Named turns come first, each shown by rows before and after it. Which turns, in which order, take the first row of each pair that follows to the second? Write the first one first, as in the answered first pair.
tisom (before -> after):
| +1.93 | -2.00 | +0.79 | -1.08 | +0.70 | +2.62 | +0.74 | -1.26 | +1.88 | +0.92 | -1.08 | +0.78 | -1.29 | +0.50 | -> | +1.85 | -2.36 | +0.17 | -0.18 | +1.45 | +0.44 | +1.80 | -1.00 | +2.32 | +1.47 | -1.01 | +0.81 | -1.27 | -0.31 |
| -0.27 | -0.69 | -1.46 | +3.48 | +2.20 | -1.72 | +2.87 | -1.44 | +1.34 | +1.97 | -1.73 | +0.34 | -1.41 | -1.96 | -> | -0.18 | +2.55 | -1.06 | +3.85 | +0.86 | +2.76 | +1.55 | -2.51 | +1.44 | -2.45 | -1.82 | +0.44 | -1.22 | +1.56 |
| -1.44 | +0.04 | -3.12 | -5.18 | +2.71 | +0.53 | +0.54 | -2.89 | -1.24 | +3.36 | +1.83 | +0.36 | -2.79 | -2.36 | -> | -1.72 | +1.69 | -4.38 | -0.95 | +4.67 | -2.08 | +2.67 | -3.25 | -1.11 | +0.54 | +1.55 | +1.09 | -2.14 | -1.57 |
Rurom (before -> after):
| +3.19 | +1.26 | +1.07 | +3.23 | +3.41 | -2.17 | +2.00 | +1.86 | +3.38 | -1.56 | -0.33 | -2.81 | -0.54 | +1.00 | -> | +3.02 | +0.01 | -0.27 | +3.60 | +4.26 | -2.91 | +1.96 | +1.70 | +3.11 | -0.85 | +0.04 | -2.07 | -0.22 | -0.48 |
| +0.60 | -0.83 | -1.69 | -1.32 | -1.21 | -0.66 | -3.31 | -1.67 | -3.44 | +0.09 | +0.51 | +3.69 | +1.05 | -1.82 | -> | +0.55 | -0.70 | -1.39 | -4.03 | -1.15 | +0.31 | -3.35 | -1.45 | -3.21 | +0.63 | +1.40 | +2.85 | +0.79 | -2.28 |
| +0.03 | +0.10 | -0.03 | +1.01 | -2.40 | +0.43 | -2.99 | +0.40 | -3.91 | -0.40 | +0.86 | +1.10 | +1.13 | -1.46 | -> | +0.03 | -0.01 | -0.67 | +0.35 | -2.39 | +0.29 | -2.91 | -0.05 | -3.74 | +0.07 | +1.07 | +1.01 | +0.59 | -1.90 |
bopog (before -> after):
| -0.13 | -1.53 | +1.44 | -2.07 | -0.18 | -2.30 | +2.79 | +2.01 | -3.24 | +2.05 | -2.52 | +2.61 | -3.16 | +1.29 | -> | -0.79 | -0.09 | -0.61 | -0.01 | +1.44 | -1.67 | +3.82 | -0.33 | -2.29 | +1.52 | -3.12 | +2.63 | -3.64 | +2.19 |
| +1.13 | +2.90 | +0.71 | -5.11 | -3.64 | +2.13 | -4.12 | +0.78 | -0.20 | -0.62 | +0.75 | -3.13 | +0.71 | -0.11 | -> | +1.59 | +0.62 | +1.25 | -1.17 | -0.80 | -5.67 | +0.66 | +4.33 | +0.93 | +0.83 | +0.11 | -3.92 | +1.96 | -2.84 |
| -0.34 | +1.55 | -0.97 | +1.79 | -0.82 | +0.89 | -1.22 | -1.20 | -1.25 | -2.46 | -1.40 | +1.55 | -1.07 | +2.58 | -> | +0.62 | -0.10 | +1.38 | -1.13 | -3.32 | +0.12 | -1.58 | +2.12 | -1.43 | -1.75 | -1.20 | +1.18 | +0.15 | +1.46 |
| +0.50 | +0.22 | +3.53 | -0.22 | -0.65 | +2.46 | +1.25 | +1.58 | +1.58 | +1.43 | -0.28 | -2.92 | +0.21 | +1.44 | -> | +0.59 | +0.10 | +2.43 | +1.19 | +0.88 | +1.62 | +1.78 | +1.50 | +2.02 | +1.23 | -0.50 | -3.29 | -0.56 | +1.58 |
nonu (before -> after):
| -0.62 | +4.02 | +1.83 | +3.58 | -0.86 | +3.42 | +0.69 | -0.15 | +2.52 | -5.01 | +1.29 | -0.07 | +0.94 | +3.20 | -> | +0.49 | -0.37 | +0.69 | +3.74 | -3.62 | -1.27 | -3.64 | +1.25 | -0.26 | -2.78 | +0.82 | +3.34 | +4.50 | -0.81 |
| -0.86 | +2.00 | +1.29 | -0.49 | +0.98 | +3.46 | +0.09 | +2.80 | +2.02 | +0.48 | +0.68 | -2.13 | +1.86 | -0.88 | -> | +0.24 | -0.53 | +0.07 | -0.48 | +0.33 | +0.99 | -2.80 | +2.29 | +0.61 | +1.85 | +0.46 | +0.64 | +3.41 | -3.21 |
| +0.09 | +0.88 | +0.45 | -1.97 | -0.02 | +0.37 | +0.03 | +1.15 | +0.52 | +1.03 | +0.51 | -1.54 | -0.43 | -0.78 | -> | +0.55 | -0.13 | -0.19 | -1.76 | -0.42 | -0.01 | -1.01 | +1.20 | +0.19 | +1.63 | +0.38 | -0.38 | -0.21 | -1.36 |
dupem (before -> after):
| -2.29 | +1.35 | -1.41 | -1.33 | -0.36 | -2.31 | -1.29 | +1.94 | +0.54 | -1.57 | +2.20 | +2.41 | -0.23 | -2.12 | -> | -1.78 | +0.16 | -0.78 | +1.31 | -1.52 | -2.05 | -2.50 | +2.41 | +1.26 | -2.83 | +1.22 | +2.39 | +1.35 | -1.33 |
| -2.58 | +0.86 | -3.20 | -2.51 | +0.51 | -2.17 | -0.31 | -2.62 | -2.92 | +2.84 | +1.40 | +1.01 | -1.55 | -3.03 | -> | -0.77 | -0.52 | -2.45 | +2.92 | -2.83 | -0.61 | -3.68 | -2.56 | -2.68 | -0.26 | -0.65 | +2.24 | +1.96 | -1.18 |
| -0.71 | -1.17 | +4.01 | +1.76 | +4.63 | -1.75 | +5.43 | -1.20 | +3.86 | +2.45 | +1.53 | -3.87 | -2.37 | +2.01 | -> | -1.75 | +4.35 | -0.96 | -4.89 | +3.22 | +2.47 | +1.17 | -5.36 | -1.78 | -0.88 | +2.87 | +0.26 | -3.70 | +2.08 |
| +0.30 | -0.24 | +0.88 | -1.50 | +0.09 | -3.28 | -1.16 | +1.79 | +1.24 | -0.64 | -0.77 | +3.35 | +1.00 | +0.53 | -> | -0.29 | -0.50 | +0.64 | -2.32 | +1.05 | -3.72 | -0.66 | +1.91 | +1.68 | -0.87 | -0.28 | +3.31 | +0.01 | +0.32 |
Pairs:
Each pair is 2 to 3 turns apart.
| +0.85 | -2.04 | +1.93 | +0.52 | -1.53 | -0.18 | +1.43 | +4.39 | +2.11 | +4.90 | -0.59 | -1.03 | -3.03 | +1.36 | -> | +0.27 | +2.01 | -2.66 | +3.94 | -1.59 | +3.98 | -1.34 | -1.40 | -0.36 | -0.22 | -1.33 | +1.57 | -2.89 | +3.88 |
bopog dupem dupem
| +1.10 | +0.97 | -1.32 | -1.55 | +2.70 | +0.78 | +1.89 | -3.06 | +1.33 | +4.71 | +2.87 | +0.96 | -2.52 | -1.74 | -> | +2.04 | +1.85 | +2.00 | -3.54 | -0.24 | +4.12 | +0.89 | -0.33 | +2.16 | +2.94 | +2.74 | +0.06 | -2.16 | +0.83 |
bopog Rurom
| +0.64 | -3.00 | -1.65 | +3.26 | +0.39 | +0.01 | -0.76 | -5.30 | +2.99 | -0.41 | -2.20 | -0.67 | -0.83 | +1.80 | -> | +1.89 | -4.62 | +0.28 | +3.41 | -0.81 | -4.23 | -0.54 | -0.25 | +2.67 | -0.69 | -2.35 | -0.21 | +0.36 | +0.11 |
bopog bopog tisom
| -2.06 | +0.44 | -4.09 | +1.04 | +2.15 | +0.42 | +1.28 | -4.60 | -1.36 | +0.59 | +0.44 | +1.08 | -1.60 | -0.50 | -> | -2.03 | -0.79 | -3.89 | -2.13 | +0.98 | -1.64 | +0.94 | -2.32 | -2.22 | +2.52 | +0.75 | +2.03 | -0.86 | -2.42 |
bopog tisom bopog
| -1.62 | -0.41 | -0.32 | -1.82 | -0.86 | +3.19 | -1.00 | -0.20 | +1.73 | +3.74 | +0.07 | -0.49 | -1.94 | -2.33 | -> | -2.27 | +0.30 | -3.42 | -0.26 | +0.97 | -1.23 | -0.65 | -0.06 | -0.09 | +2.74 | +0.20 | +1.30 | -1.23 | -3.95 |
bopog dupem tisom
